In the data rows, 128 means zero.
Here are some points, each followed by its number:
array([144, 096, 081, 171, 125, 171, 110, 119, 129, 168, 107, 164]) 0
array([081, 141, 105, 117, 130, 114, 091, 137, 112, 154, 175, 135]) 1
array([064, 138, 117, 075, 150, 100, 123, 107, 115, 132, 124, 115]) 2
array([159, 177, 107, 110, 152, 161, 150, 132, 144, 128, 176, 142]) 3
array([143, 146, 106, 179, 153, 143, 087, 118, 100, 086, 133, 129]) 4
array([116, 180, 103, 074, 088, 091, 183, 102, 145, 078, 124, 120]) 5
array([170, 121, 166, 118, 119, 115, 175, 135, 120, 095, 134, 119]) 6
array([117, 115, 112, 087, 119, 099, 166, 106, 142, 081, 125, 120]) 7
array([123, 100, 169, 093, 160, 076, 182, 144, 154, 141, 190, 122]) 8
array([100, 122, 107, 158, 146, 132, 142, 068, 127, 101, 066, 132]) 9
Which three points above are nearest to each new point? Their numbers follow each, nearest first.
array([183, 096, 154, 168, 151, 145, 152, 110, 118, 109, 125, 126]) 6 4 0
array([059, 183, 140, 083, 100, 088, 102, 109, 115, 086, 047, 127]) 2 5 9
array([101, 124, 171, 147, 105, 160, 109, 126, 078, 121, 109, 145]) 4 1 9
array([129, 126, 166, 150, 170, 219, 051, 097, 144, 185, 139, 152]) 0 4 1
array([141, 094, 086, 170, 132, 173, 112, 116, 125, 168, 104, 173]) 0 4 9
array([126, 127, 093, 099, 074, 114, 068, 165, 096, 146, 148, 184]) 1 0 2
array([122, 177, 073, 124, 123, 122, 080, 130, 105, 093, 088, 145]) 4 9 1
array([185, 101, 151, 165, 149, 146, 148, 118, 119, 112, 130, 127]) 6 4 0
array([146, 096, 086, 170, 126, 180, 110, 118, 137, 170, 106, 171]) 0 4 9
array([109, 210, 152, 153, 157, 125, 101, 116, 121, 104, 150, 134]) 4 3 1
array([123, 098, 162, 093, 160, 075, 185, 137, 155, 141, 197, 126]) 8 6 7
array([137, 088, 185, 072, 189, 092, 132, 146, 163, 133, 194, 067]) 8 6 7
array([148, 121, 189, 112, 180, 116, 194, 118, 207, 123, 187, 115]) 8 6 3
array([160, 125, 169, 124, 126, 112, 175, 136, 112, 093, 138, 116]) 6 7 8
array([166, 119, 151, 136, 143, 131, 173, 110, 169, 124, 117, 144]) 6 7 3
array([183, 117, 192, 131, 183, 132, 131, 126, 157, 139, 137, 135]) 6 8 3
array([098, 131, 147, 112, 119, 162, 059, 145, 135, 159, 127, 127]) 1 2 0
array([115, 174, 107, 081, 095, 101, 181, 100, 144, 076, 127, 121]) 5 7 6
